Named moves come first, each a turn or a mirror and shown by rows before and after it. Which of them, in which order, take the first row of each pair that follows to the second? Write the first one first, as in the answered first pair.
j_101 (before => after):
[  1  -8   3  16  -3   7   2  13 -13  -6 -12  -8  -9  12  -8 -10  16  -8
  -6   0   4   7   5 -22  -5 -14  13  -6] => [-10   9   2   7   5   1   7 -16   9  -9  10  10   5  -5   7  -8 -23  -4
  18 -14  -6  -9  -3  -5   4   5   1  21]
[ 15  -2   7 -23  10   3 -21  16   1   8  -9   1   3  -4   5 -20   7   7
  15  22  -1 -15 -11   4  -1   1  10   8] => [ 13  -1   6 -22   8   2 -21  14   3   7  -9   1   4  -5   6 -20   7   7
  15  20  -2 -15 -12   5  -1   4   9  11]
[  2  -2   7 -22 -13 -13   6  -1   8   2 -15  -4   5  14   6   9   6  11
   9  13  13   6  -7  -3   3  12  19 -13] => [  0   1   7 -24 -11 -15   6  -9  10   2 -10  -1   7  10   9   9  -3  10
  15   9  11   3  -8   0   3  17  17  -6]
[-12 -16  12  13  -3 -13   0   7 -12 -10 -11   4 -10  -8  -3   1  25  -1
 -10 -10 -13   4  -3  -3   2  -7  -6  -7] => [-18  -7  12   8   1 -16   3  -9   0 -12   2  13  -4 -19   6   2   5   1
   3 -17 -18  -5  -6   6   7   4 -11   8]
j_210 (before => after):
[ 10  -9  11  16  -4   1   7   9 -15  -6  -6  -7  -9  -7  -6   4   9  -4
 -21   2  -2  16   7  -3   9 -10  11 -21] => [ 14 -12   8   9  -3  -4   4   2 -15  -7 -12  -4  -1 -12   1   1   5  -1
 -15   6   1  14   3  -4  15  -5  18 -23]
[-21   1  17 -30  11 -23  -4  -2  -4  29  -4   0  12 -13  -6  36  -8   4
  -2  -9  19 -13   5  23  -9  15  -7  -8] => [-34  -7  17  -3  10  -7   1   7   0  19   6   0  -2  -8 -11  37 -10  -2
 -21 -26   4  -7  17  21 -15   6 -23  -3]
[ 6 -1 -1 -8 -1 -5  4 -4 -6  6  0  2 -3 -6 -1  4 -3 -2  6 -2  4  0  2  0
 -5  9 -4 -3] => [  2  -2   0  -3  -2  -2   6   1  -3   6   3   0  -8  -2  -5   4  -3  -1
   1  -5   2   1   4   1  -8   5 -10  -1]
[  9   3  -2  -2  -2  -2  -4  17  -7   9 -10  -9  -4  14  -4  -9  25   1
  -1  11   7  10  -1 -10  -1  -4   6  -7] => [  2  -7  -5  17  -1   7  -4  14  -5  -2  -9  -5  -8  13  -2 -14  17  -2
 -13  -1  -6  13   7 -10   5  -8   0  -3]
j_448 (before => after):
[-16 -20   3  24   0  11   2  -5  -5 -10  26   7  -5   7   2 -19  -9  -8
 -24 -20 -24  -4   9  12   4  11 -18   5] => [-14  -8   6  -3   2  -1   4 -20  -2   2  32  13   7  -6  11  -9 -25  -3
   0 -16 -16 -16  -1  22   3  25 -15   8]
[ 2 -2 -3  5  2  0  0 -6  0 -7 -1  6  2 -4  8 -4 -9  0 -6 -1 -2  1 -2 -3
 11  0 -2  4] => [ 4  8 -1  1  2 -2  1 -6  6 -5  3  5  3 -1  6 -4 -4  1  0  0  0 -2 -6 -2
  9  1 -2 10]
[  8  -4   0  -7  21  -1  -4   1  28   7   9 -10  -5   5   9  -4  -9  21
   5   7   5 -10   5   2 -15   6  -7  14] => [  6 -19  -2  10  18   7  -5   9  23   0   2 -11 -11  11   6  -8  -2  19
 -12   2  -1  -1  15  -5 -13  -2  -9   7]
Pairs:
(2 to 4 moves a pair)
[  5  21  -4 -26   1 -25 -12   9  23   7  -8  -7  12   3  -3 -13  20  11
  27   8  -1   0 -38  -1  14  -3  22  17] => [-13  -3 -13  19   5  -6 -12   1  32 -18  -1   5   8  -1   6 -26   1   6
   3 -20 -30   8 -22   0  30  -9   8  28]	j_448 then j_101 then j_448
[ 11   6   0   0  -7   3 -12   6   5  -3  -5  -9  -2  10  -7 -15  18  -1
  -5   8  13  12  -2 -14   0 -12   9   2] => [  6  20  -1 -11  -3  -3  -9 -10  16  -1   9   0   7   0   2 -12  -2   4
  13   2   9   3  -8  -3   4   0   3  16]	j_210 then j_101 then j_210
[ 14  -1  -3  -9  -7   0  -1   6  -7   7 -13 -14   7   2  -2  -4  23   4
  -3  18  15   0   1 -14  -1 -16  20  -9] => [ -1  -8 -12  12  -1   6  -1 -20  10  -9   0   9  20 -15  17 -13 -15   4
  -3  -6  -8  -5   3  -3  20  -6   8  11]	j_210 then j_210 then j_101
[ -5 -19   0   5  -8   3 -19  14   6  -9   4  -5  -4   1   8  -2  20   1
 -25 -10  -9  12   0  -8   1   4   2  -7] => [ -2   7   1 -16  -4  -8 -19  -6  20  -2  20   0   9  -6  12  -1   6   7
   5  -8  -6   0 -15   3   4  18   5  13]	j_101 then j_448 then j_210
[ -3  11  11  -6  12   9  -2  -1  -4 -15  27   0 -12   1   1   8  16  -9
   8  -4  -3  -3  19  15 -27   6 -15   5] => [ 11  -1   4 -21  15  -6 -14 -19  -9 -16   7   7  11 -12  19   0  11  -4
  18  11   5  -4   9  12  -6  15   7  -2]	j_101 then j_210 then j_210
[  3   8   4   6  -4  -1 -11   8   6   2   8 -14   0  -1  -8  26  17  -1
   1  -4   2   0  -6  -4 -31  -4 -16  -8] => [  3  -6  -1  23  -4   5 -14  10   5  -8   2 -14  -2   2  -7  15  19  -4
 -11  -7  -5   7  -1  -9 -21 -10 -15  -7]	j_101 then j_210 then j_448 then j_101
[  3  -2  -1  -4  -4 -10  -6  -3  -3  -1  -4  -8   3 -12   4  12  -2   3
   6  -5   9   8  -3   5  -6   9   6  -9] => [ -2   0   0   0  -3  -8  -3  -6   1  -4   2  -6   2 -15   5  12  -9   2
   5 -10   4   7  -1   8  -6  11   1  -3]	j_210 then j_101 then j_210 then j_210
[ -3 -16  -7  16  -1   8  -2   2  -3  -8  -9   4  -1   2  10  -9   3   0
 -16  -8 -11  10   8  -8  10  -8   0  -4] => [  8   2  -2  -3  -4   1  -2  11  -5   1 -12  -8  -5  12  -2  -8  24   2
  -8   9   1   9   1 -13   2  -9  10  -4]	j_210 then j_448 then j_448 then j_210
[-18 -10  -5  10   4   3   1  -1   1  -6  16   6 -17 -10   2  19 -19   0
 -12 -14 -10   8   5  -2   0   0 -13  -7] => [ -5  -8  -1 -10  -2  -4   0  15 -14   7   2  -4 -20  -3  -6  23   4   0
 -10   6   8   9   1  -9 -12  -4  -1 -26]	j_101 then j_448 then j_101
[ -5 -18  -1  20  -1   8 -10   5  -7 -23 -11  -9  -9   5  -8 -22  17 -13
  -8   7   8  18  11   4   6 -17  11   0] => [-19   6   7  18   2  14   3   4   8 -19  17  -9 -19   7 -15 -11   5 -12
   2  -6   1   9  10  14 -10 -14 -10  19]	j_210 then j_101 then j_210 then j_210
